rotation steps, each row followed by its count of steps
The counts run from 0 to 172.
[  3  -5   4  -7  26  24  -5  13  -5   7  25 -26  -2 -14  -1]	88
[ -6   6 -22 -12  29   9  -4   5  10  -4  32 -15  -6   6 -15]	147
[ 18   2  -8  -8  13  23 -12  -1  -5  -8  19  -6 -33  12 -10]	125
[ -5  14 -20 -13  26   6   0   3   7  -2  36 -20  -4   2 -12]	148
[  6 -16 -12 -12  22  11  15  12  -6  18  17 -38  -8  -4  -7]	70
[ 14  -3 -14 -11   4  -6   2   3 -15   3  19 -30  10 -28   1]	75
[ 19   4  -7  -9   9  18 -19   1  -5 -11  19  -2 -32   4 -13]	124
[ 29  -6 -12   6  -2  12 -34   2  -5 -10  19 -15   5 -21   0]	0
[ 40 -15 -10   2 -11   5 -11   2 -19   3   5 -25  -9 -12   4]	97
[ -4 -12 -27 -10  23   8 -12   9   2 -19  21  -7  -9  -4 -21]	44
[  6  22 -26 -11  20   3  -5   0   7   5  35 -20  -5   5  -9]	31
[  6  -3 -20  -4  26  20 -18   6  13  -1  24 -11 -17  17 -16]	27
[  3 -20  -5 -14  20  12  15  11 -15   7  12 -26 -20   2 -12]	68
[ 25   9 -24  -6  -4  -1 -24  -6 -13 -19  17  -1 -16  -6  -9]	20
[ -6   2 -19 -17  28   7  -4  11  -5 -17  30  -7  -7  -8 -19]	46
[  5  26 -26 -13  13  -4  -2  -3   3   6  32 -21  -7   3  -6]	32
[ 16  17   3  -8  13  27  -8   2 -12   5  28 -16 -25  -1   0]	108
[ 25   7 -30  -7  -9  -8 -14  -5 -17 -18  17  -7 -17  -2 -13]	138
[  4   3 -20  -6  26  18 -14   6  13  -1  28 -13 -12  13 -13]	28
[ 37  -2 -19   6  -3   2 -20  -2   2   6  14 -22   3  -5   3]	115
[ 21  21 -31 -14  -2 -13  -1  -7 -14  -1  22 -18 -12   5  -9]	35
[ 14 -16 -29  -6   5 -12  -4   7 -10  -9  15 -22  15 -18 -13]	58
[ 17   5   0  -5  10  27 -22   5 -12 -17  21   0 -27  -6  -9]	5
[ 16   8  -8 -10   4  21 -23  -1 -14 -19  23   4 -30   1 -11]	123
[ -6   8 -15 -21  27  10   5   8  -5 -10  29 -10 -13  -4 -18]	47
[ 22 -19 -10 -13  -3   3  -6   7 -30 -16   7 -14 -13 -21  -9]	80
[ -7  16 -17 -20  21   6   9   5  -9  -8  27 -14 -18   1 -17]	48
[ 18  24 -29 -14  -3 -14  -1  -8  -6   4  27 -20  -9  -1  -7]	34
[ 12 -27   1  -3  28  25  -5  14 -10  -2  15 -21  -9 -11  -5]	85
[ 25   9 -35 -12  -9 -15  -1  -8 -14  -5  16 -15 -12   6  -9]	36
[ 40   0  -6  -5  -8   0  -4  -1 -26  10  10 -28 -13 -13   4]	95
[ 20  22 -27  -7  -2 -13 -17  -7  -5  -4  27 -15   0  -4  -7]	135
[  5   2   7  -9  22  21  -2  10  -8  16  28 -29  -4 -17   1]	89
[ -1  -5 -24  -7  28  13  -8  10  13  -8  27 -13 -14  11 -20]	145
[ 15  12 -30 -16  -4 -14   7  -5 -14   3  21 -24 -13   3 -11]	153
[ 12  15   6  -9  10   9   1   6 -14  15  28 -29  -5 -21   6]	91
[  4 -14 -28  -8  24  13 -12   8  10 -12  19  -6 -17  12 -22]	144
[ 20 -17 -33  -8   7 -15   3   3  -7   2  12 -35   9  -6  -9]	56
[ 18  16   6  -9  12  21  -4   1 -11  13  25 -22 -26   3   4]	109
[  3 -14   5  -4  24  25  -4  15  -4   7  21 -27  -3 -11   0]	87
[ 25   1  -9   3  18  21 -10  -1   8  14  18 -21 -19  17   0]	10
[ 21 -28  -4 -10   6  11  -6  10 -27 -12   4 -12 -19 -13 -10]	82
[  9  10   5 -11  17  18   2   8  -9  15  28 -31  -3 -18   2]	90
[ 14  -1 -13 -10  -1  -6   1   4 -23  -1  22 -27  11 -27   0]	76
[ -1  10 -19 -21  11  -4  17   0 -12   6  23 -20 -19   5 -15]	50
[ 16   0 -11  -2  19  20  -9   2   5   5  20 -14 -27  19  -8]	127
[ 17   7  -3  -6   9  19 -25   5 -14 -18  22  -2 -22 -11  -4]	4
[ 31  12  -3  -1   4  12  -7  -2  -5  21  20 -31 -21  10   4]	111
[ 28   0 -21  -6  -5   5 -22  -2 -15 -21  16   1 -22  -2 -14]	21
[ 13  -2 -14  -9   7  -4   5   5 -11  11  21 -37  15 -20   2]	74
[ 17 -13 -30 -10   3 -14   8   4  -6   6  11 -34   2   0 -12]	55
[ 26   9 -17   2   9   6 -18  -4  14  14  27 -30   1   4   3]	13
[ 18  14   2 -14   5  11   0   3 -19  14  26 -30  -5 -18   8]	92
[ 22   2 -13   2  -1   6 -31   0  -4 -17  21  -4   0 -21  -1]	119
[ 16   2  -9  -4  20  21 -13  -1   1  -3  18 -10 -31  18  -6]	126
[ 36 -23  -9   4  -2  13 -22   6 -14  -6   6 -21  -3 -12  -2]	99
[  1 -13  -4 -20  17  12  10   7 -24 -13  13 -11 -27  -6 -17]	65
[ 25 -22  -6   8   8  21 -27  11  -8 -10  12 -10  -3 -18  -3]	101
[  4  17 -21  -9  23   9 -11   5  11   4  34 -19  -5   5 -10]	30
[ -2 -10 -10 -20  12   9   4  10 -26 -21  16  -8 -22 -10 -20]	64
[ 23 -19 -35  -4   0 -14  -5   2  -9 -10   8 -18  -7   3 -16]	157
[-10  -4 -16 -19  24  13   1   9  -7 -19  26  -8 -13  -9 -19]	164
[ 26  14   1  -5   5  14  -7  -3  -9  15  19 -25 -25   5   2]	110
[ 33   0 -21   8  -1   1 -31  -3   0  -7  20 -16   6 -15   1]	117
[ 27   0 -36  -9  -8 -17  -4  -3 -13  -7   9 -16 -13   6 -15]	37
[  9  10   9  -8  22  29 -14   7 -11  -3  28  -8 -20 -13   2]	106
[  7 -13 -25 -11  12  -4  -7   9 -14 -21  17  -8   7 -24 -16]	60
[  2 -12 -22 -12  10  -2  -6  12 -19 -24  19  -9   0 -25 -18]	61
[ 29  -6 -36  -6  -6 -14  -4  -2  -7  -7  10 -14  -8   8 -15]	38
[ 20  -9 -24  -2  11  14 -17   6  -3 -18  15   3 -28  14 -22]	24
[ 13   8 -12  -6   5  20 -28   3  -9 -22  24   5 -25  -6 -12]	122
[ 25  -1 -24  -4   1  11 -17  -2 -11 -23  13   5 -23   4 -14]	22
[ 12 -15 -25  -6  19  11 -15   4   4 -12  16  -5 -19  11 -21]	143
[ 20 -25 -37  -4   5 -11 -10   3  -7 -17   9 -17   1  -3 -21]	158
[ -4   4 -11 -23  22   9  18   9 -15  -2  22 -21 -23  -2 -15]	167
[ 25  -3 -34  -9  -7 -15   3  -5 -15  -5  11 -21  -9   6 -17]	155
[ 33   2  -8   2   3   9  -6  -2  -3  17  20 -31 -16   8   4]	112
[ 18  16 -23  -2  15   5  -9   0  15  13  29 -27  -1   8  -3]	131
[ 17 -31   1  -4  21  24  -7  12 -17  -8   8 -19 -19  -8 -12]	84
[ -5 -14 -23 -10  21   4 -12  11  -4 -20  23  -8  -4 -14 -24]	162
[ 21  20 -26  -4   1  -7 -17  -6  -1  -3  29 -20   4  -6   0]	134
[ 11  -8 -11 -12  19   2  11   9  -7  16  19 -41  11 -12  -3]	72
[ 20 -17  -1   3  12  26 -27  12  -6 -14  19  -9  -5 -18  -4]	102
[ 12  -9 -20 -17  10  -6  19   1 -12  14  12 -35  -9   2 -11]	171
[ 18   2 -16  -1  21  18 -10   2   9  11  22 -21 -24  21  -8]	128
[ 20 -23  -5 -10   1   8  -7   9 -28 -13   6 -13 -20 -19  -9]	81
[ 22   1  -4  -2  16  24  -9   2  -1   8  21 -15 -25  16  -3]	9
[ -1 -18 -30 -10  18   2 -10  10  -6 -22  21  -7   0 -12 -22]	161
[ 28  15 -22   2   8   2 -18  -5  13   9  26 -24   5   4   2]	14
[  6   5 -20 -22  12  -5  16   4 -13   8  22 -23 -18  11 -12]	51
[ 17   7 -21  -4  16  13 -12  -1  13  13  27 -21  -5  14  -5]	130
[ 18   4 -15   1  20  14 -12  -1  12  11  24 -23 -16  19  -8]	129
[ 26   6 -11   1  18  16 -11  -1  12  16  22 -29 -13  11   1]	11
[ 28  13 -25  -6  -7  -2 -24  -7 -12 -17  22  -1  -9 -10  -6]	19
[ 13  28 -25 -17   7  -8  -3  -5  -6   5  31 -21  -8   5  -8]	33
[ 29  14   1  -9  -1   2  -2   1 -23  13  20 -29  -9 -16   5]	93
[ 26  16 -29  -6  -9 -11 -17  -8 -10 -10  24 -10  -7  -5  -6]	136
[ 14 -15 -34  -8   5 -13  -3   5  -7  -4  15 -26  11 -11 -11]	57
[ 30   0 -20   6  -3   4 -27  -2   2   2  16 -23   7 -12   5]	116
[  8 -17  -8 -12  24  12  15  10  -6  13  16 -34 -14   4  -9]	69
[ 20   5 -16   2  -1  13 -32   0  -9 -23  25   1  -5 -20  -6]	120
[ 25   5 -14   3  12   8 -11  -3  13  18  24 -27  -8  14   0]	12
[ 17 -29  -7  -8  13  18  -4  12 -20 -10   8 -15 -18 -10 -11]	83
[ 20   8 -13  -6   3  15 -28   1 -12 -24  23   5 -12 -12 -10]	121
[ 23  -9 -34  -7  -5 -16   1   0 -13  -4   9 -21  -8   1 -14]	156
[ 10  -3 -13 -11  16  -4   4  10  -9  16  22 -41  13 -18  -2]	73
[ 16 -22 -31  -3   9  -3 -14   4  -2 -19  13 -10  -4   1 -23]	41
[ 10 -11 -23   0  18  17 -19   4   5 -14  15  -4 -24  18 -19]	25
[ 19   5  -2  -5  16  27 -12   1  -2   3  22 -14 -35  13  -5]	8
[ 15  16 -24  -1   9   0 -17  -1   8  13  30 -23   0   3  -2]	132
[ 38  -6  -3  -2  -9   3  -8  -2 -23   3  10 -24 -11 -12   2]	96
[  0 -11  -3 -21  19  14  13  10 -22  -7  13 -17 -28  -1 -19]	66
[ 15 -16 -26  -4  14   9 -16   2   2 -18  13  -1 -21  12 -24]	142
[  5 -20   1  -3  27  28  -4  14  -8   2  17 -23  -8 -10  -6]	86
[  8   7   6  -5  19  31 -19   8 -11  -8  29  -8 -13 -18  -2]	105
[ 22 -11  -9  -9  -7  -1  -3   7 -32 -12   9 -13 -13 -26  -8]	79
[ 11  13   5 -12  13  27 -11   6 -11   0  28 -13 -24  -7   2]	107
[ 21   3  -7  -3   5  21 -27   4  -9 -19  23  -2 -15 -18  -4]	3
[ -6   4  -9 -25  24   7  13   9 -17  -8  25 -20 -19  -3 -20]	166
[ 12  -7 -17  -4  23  19 -15   7  10  -8  21  -9 -18  17 -15]	26
[ -1 -16 -30  -6  19   6 -10   8   5 -22  20  -7  -4  -5 -21]	43
[ 15  -9  -2   4  18  27 -27   9  -6  -9  22  -6  -8 -20  -7]	103
[  2  23 -24 -18   9   0   5   2  -2   5  32 -23  -5   4  -8]	150
[ 31   2 -21   4  -2   8 -31  -1   0 -12  22 -11   3 -17   0]	118
[ 26  19 -27   2  -8  -6 -23  -7  -7  -8  26 -15   0 -12  -3]	17
[ 12  20 -27 -17   5 -13   7  -2 -11   4  24 -21 -12   2 -12]	152
